One vector is turned by the same rotation once a tick. Each row is the vector after some number of ticks, and that number follows the row.
The counts run from 0 to 650.
[124 172 157 152 116 140 157  96 141 133 139 125 127 164 149  92 148 113
 133 116 133  77 145 101  95 109 108  61 107 120 164 120 168 112 130 146
 164 152 171] => 221
[125 162 112 123 160 154 102 114 142 152 134 177  64 111 139 120 183 130
 168 131  97 123 117  96 177 155 104 135  96 105 120 129 114 144 164 146
 123 149 144] => 502
[158  68 119 130 132 161 126 111 148 157 118 167 111 128 162 116 160 113
 143 163 116 158 116 126 136 190 145 114  81 135  87 133  89 159 114 106
 110 161 147] => 366
[148 170 115 160 144 137 144 125 148 203 126 133 111 143 143 141 171 115
 134 111 113 128 115 180 102 150 186 115  76 118 138 140 156 153 129  84
 123 146 147] => 333
[138 159 130 136 154 150  88 123 125 177 119 171  62 104 125 126 170 122
 179 134 114 132 113 131 168 179 108 134 113 115 138 127 105 153 160 128
 132 151 152] => 102
[115 107 155 144 130  89 125 113 148 129  93 111  97 114 163 138  85 129
 183 133 117 159 144  89 109 122  90  70 156 140 142 113  94 152 134 149
 129 160 135] => 455
[123 163 147 181 161 102 135 144 144 163 112 114  78  89 107 163 123 115
 111  96 113 184 112 183 136 134 145 110  97 134 144 136 139 129 156 126
 105 113 119] => 625
[112 186 163 167 165 160 131 122 146 160  99 117  90 101 133 128 126 104
 104  85 115 124 131 155 133 124 134 165  91 144 156 112 147 141 149 115
 127 128 182] => 269
[135 151 124 136 118 109 151 112 139 141 162 140 138 179 154 134 134 137
 177 143 126 106 136  93  99 122  99  30 120 103 160 138 142 112 113 135
 140 175 143] => 106
[129 103 134 127 154 166 132 105 130 118 115 144  97 139 154  98 148 110
 170 148 120  91 144  64 150 158  79 123 108 116 129 118 112 153 144 145
 136 174 176] => 146
[135 193 160 180 120 111 120  94 138 139 126  80  83 107 108 114 106 119
 116  95 112 127 151 122  97  98 108  91 102 147 168 113 138 116 162 150
 148 111 149] => 45
[106 159 197 142 133 116  93 134 151 149  97 138  80  81 150 130  84 117
 126 117 132 166 117 129 137 119  78 117 145 170 149  99 112 129 120 144
 127 127 161] => 519
[129 145 176 154  92 168 143  92 138 112 114 108 114 151 113  83 149  96
 105 103 116 107 128 114 112 110 123  75 103 119 162 116 147 116 151 176
 159 145 165] => 578
[123 137 115 153 173  90 137 143 140 161 139 101 101 147 139 176 106 145
 214 123  95 168 144 119 124 131 119 106 128 108 149 141 104 158 139 134
  96 164 117] => 215
[130  88 139 141 107 126 174 107 161 119  90 141 136 143 143 111 162  91
 108 121 111 146 121 133 114 123 182  38  94 119 127 129 141 144 127 146
 141 151 120] => 115
[119 127 111 144 127  97 145  97 152 136 114 153  90  89 135 144 103 128
 112 153 125 175 106 133 131 148 116  32 105 147 117 145  92 106 143 117
  95 136 118] => 275
[158 147 124 150 136 151 131  88 129 128 157 122 104 150 128  87 178 118
 163 136 113  72 150  77 120 146  98 112  89 114 137 124 141 133 150 140
 154 156 163] => 262
[136 138 178 154 126 122 130 146 153 165 161  82 145 184 155 145 101 130
 173 103 102 150 150 116  88  88 128 135 120 136 156 103 139 147  95 138
 128 149 144] => 530
[149  86 133 125 158 136 149 120 135 111 140 147 112 150 147 105 166 110
 177 161 122 105 147  70 138 159  74  96 104 113 115 124 116 136 128 151
 145 174 154] => 546
[134 125 167 147 115 147 151  94 158  94 136 134 109 109 108  84 170  89
  79 117  99 123 129 106 140 115 116  88  67 131 117 106 145 105 147 174
 147 119 135] => 536
[163 132 160 158 125 159 135 113 140 127 146 131 103 120  98  84 193  85
  85 119 113 122 113 144 146 144 122 106  54 121 120 127 157 104 144 152
 153 117 147] => 535
[132 107 187 151 103 141 124  99 146 104  95 129  97 102 128  76 132  84
  98 133 133 138 132  99 132 132  89  68 115 151 122 101 121 118 135 170
 160 126 155] => 295
[131  54 123 141 167 126 185 122 145 100 106 148 124 132 133 126 133  98
 140 162 134 148 127 100 143 154  97  66  95 122 117 143 112 123 125 143
 120 176 137] => 431
[128  89 135 113 161 131 129 131 166 147 143 143 112 158 171 135 170 121
 194 127  76 151 145  78 149 126 129 145 107 107 105 110 118 174 122 149
 114 165 119] => 480
[155 161 140 166 124 123 116 112 152 168 193  83 105 131 114 142 114 141
 125 105  82 176 128 144 106 117 141 135  61 146 126 130 114 124 140 117
  88 107 118] => 309
[149 114 158 156 106 143 157  90 142 100 153  86 137 175 118  87 143 109
 124 115 100 117 157  87  98 100 115  83  79 122 138 110 144 124 138 166
 145 138 140] => 421
[159 173 149 149  71 157 125  91 135 161 176 127 121 159 116 108 126 137
 101 138 121 122 107 147  94 135 118  63  79 142 146 136 128  86 117 121
 126 128 150] => 642
[148 126 148 133 123 142 108 125 146 169 124 126 116 183 157 121 169 121
 204 118  91 133 150  99 120 133 144 126 124  96 137 107 131 191 132 149
 149 169 141] => 638
[132 157 157 108 104 176 118 114 146 137 175 162 116 177 133  91 185 127
 149 120 104 107 108  98 149 116  96 106  94 103 138 122 152 115 132 173
 144 153 147] => 62
[154 129 110 127 118 165 145 118 134 159 200 160 125 180 129 129 158 140
 138 158 111 126 100 126 136 156 111  90  62 112 121 160 116  96 117 114
 103 161 140] => 483
[129 137 161 144 166 113 141 140 141 129 190 102 123 146 143 140 103 142
 182 138 107 132 146  72 115 101  43 121 113 137 151 113 123 108 112 148
 116 155 151] => 371
[142 101 143 149  92 125 157  97 155 143  98 147 126 130 146 115 126  94
  88 145 130 157 115 150  93 144 155  30  90 150 121 129 127 130 114 121
 139 146 132] => 116
[117 145 110 140 133 115 171 111 144 135 167 126 132 177 153 152 111 152
 163 133 121 127 125  99  91 112 112  46 113 108 158 149 129 103 127 130
 107 169 132] => 506
